In the rows, 128 means zero.
Where one turn sends some rows of the set: a few examples, then the rows asked:
k_144: [129 121  87 132 137 118 152 124 111 114  95 130 115 136 119 119 120 137
 104 127 115 131 134 116 143 106 109 129 118 170 144 106]
k_956: [148 128 145 158 163  93 123 122 137 126 104 108 131 119 120 172 110 144
 145 127 122 114 135 159 147 135 100 129 129 137 125 118]
k_484: [152 134 126 132 130 114 133 128 116 106  98 125 145 131 137 138 155 113
  84 120 129  81 146  78 136 116 118 147 127 124 125 114]
k_759: [148 125 158 139 128  94 119 133 117 133 111  92 149 134 142 168 131 146
 139 131 109 113 108 165 139 135 107 130 137 156 117 150]
k_306: [126 129 118 133 126 122 138 127 123 132 121 137 129 127 137  95 140 145
  89 143 123 103 109  97 133 138 117 124 125 121 133 148]
k_925: [131 122  93 126 117 115 150 130  95 113 106 114 124 155 138 113 136 138
  99 129 110 121 120 121 125 106 119 134 118 181 133 119]
k_714: [113 151 111  99 117 112 123 121 120 101  87 127 123 125 144 126 142 126
  91 128 142 116 135 114 146 120 113 170 138 128 127 129]
k_571: [112 135 101 140 136 119 131 136 123 133 126 139 120 139 134 104 135 143
 105 131 128 116 106  94 133 139 109 117 132 110 135 136]
k_440: [142 118 151 131 127  96 112 153 102 143 113  93 145 136 149 178 135 138
 131 138 114 108 108 160 144 134 113 115 134 159 120 139]
k_602: [145 115 146 152 172  98 123 131 127 132 104 112 126 113 121 180 115 135
 131 140 131 110 139 153 154 139 108 115 127 142 126 112]
k_461: [154 113 150 151 159 106 116 145 125 119 107  98 128 118 112 165 103 142
 139 137 120 112 129 151 147 137 100 119 137 128 110 110]
k_394: [137 117 100 121 118 119 153 125  97 112 102 115 127 143 136 111 139 138
  93 133 108 121 124 123 128 108 116 131 118 183 136 127]
k_970: [121 147 104 120 130 105 128 122 110  93 101 117 125 141 147 125 147 121
  91 124 152 108 140 113 122 121 125 174 133 127 120 125]
k_317: [157 110 164 133 126 108 113 153 112 126 110  87 145 127 130 160 121 143
 128 144 109 110 110 155 141 132 101 120 142 145 103 133]
k_368: [137 126 101 131 139 127 118 150 119 105 117 130 132 142 137 145 156 102
  99 115 133 115 144  91 124 122 108 120 150 120 132 123]
k_307: [117 143 104 147 129 107 137 137 112 135 126 124 127 154 142 100 134 146
 105 128 128  97 104  92 126 131 120 133 123 115 125 131]
k_591: [157 114 159 135 129 105 110 156 105 128 112  83 147 136 131 162 119 146
 134 140 106 107 110 155 141 134 102 123 140 145 101 130]
k_646: [108 150  94 106 121 108 115 135 114 104  98 122 120 140 145 130 138 120
 104 118 145 127 129 113 142 119 109 166 142 126 125 124]
k_239: [144 122 144 157 171  91 125 132 123 131 106 105 129 121 122 178 111 139
 133 136 132 100 138 149 154 136 112 124 122 140 125 103]
k_525: [150 125 158 137 129  94 119 137 119 135 113  91 150 133 143 166 132 144
 138 133 111 113 107 166 137 135 105 127 136 157 117 150]
k_386: [131 128  95 133 133 115 154 120 110 115  92 127 116 137 120 115 123 138
 104 127 115 121 135 112 145 106 112 138 114 171 142 102]
k_209: [117 138 100 114 132 115 126 125 115  89 105 123 122 132 148 127 149 117
  89 131 149 123 140 121 120 127 117 158 138 127 123 136]
k_496: [144 119 159 128 125  96 118 144 102 143 105  93 148 129 149 174 134 140
 125 142 114 101 107 157 150 135 113 122 128 163 119 138]
k_740: [124 143 121 140 127 109 143 123 122 135 111 134 129 133 136  98 130 149
  95 136 125  89 109  84 143 132 119 137 116 115 129 131]
k_212: [157 112 157 152 155 104 116 141 126 121 103  97 133 115 111 164 104 143
 134 137 118 103 131 149 150 132 100 124 131 131 109 107]
k_932: [139 129 126 105 115 132 118 137 124 118  97 139 139 121 137 138 158 111
  87 125 120 109 137  86 147 121 104 126 147 130 136 133]
k_302: [132 146 106 123 115 110 118 154 111 122 105 117 140 153 144 144 149 110
 107 105 122  97 129  78 145 109 109 144 140 121 127 111]
k_503: [150 126 146 157 163  92 124 119 137 126 105 109 132 118 121 172 113 144
 143 130 122 114 133 159 148 135 100 126 131 137 125 120]

k_394 goes to k_386
k_503 goes to k_759
k_932 goes to k_484
And these:
k_970 goes to k_646
k_440 goes to k_602
k_571 goes to k_306

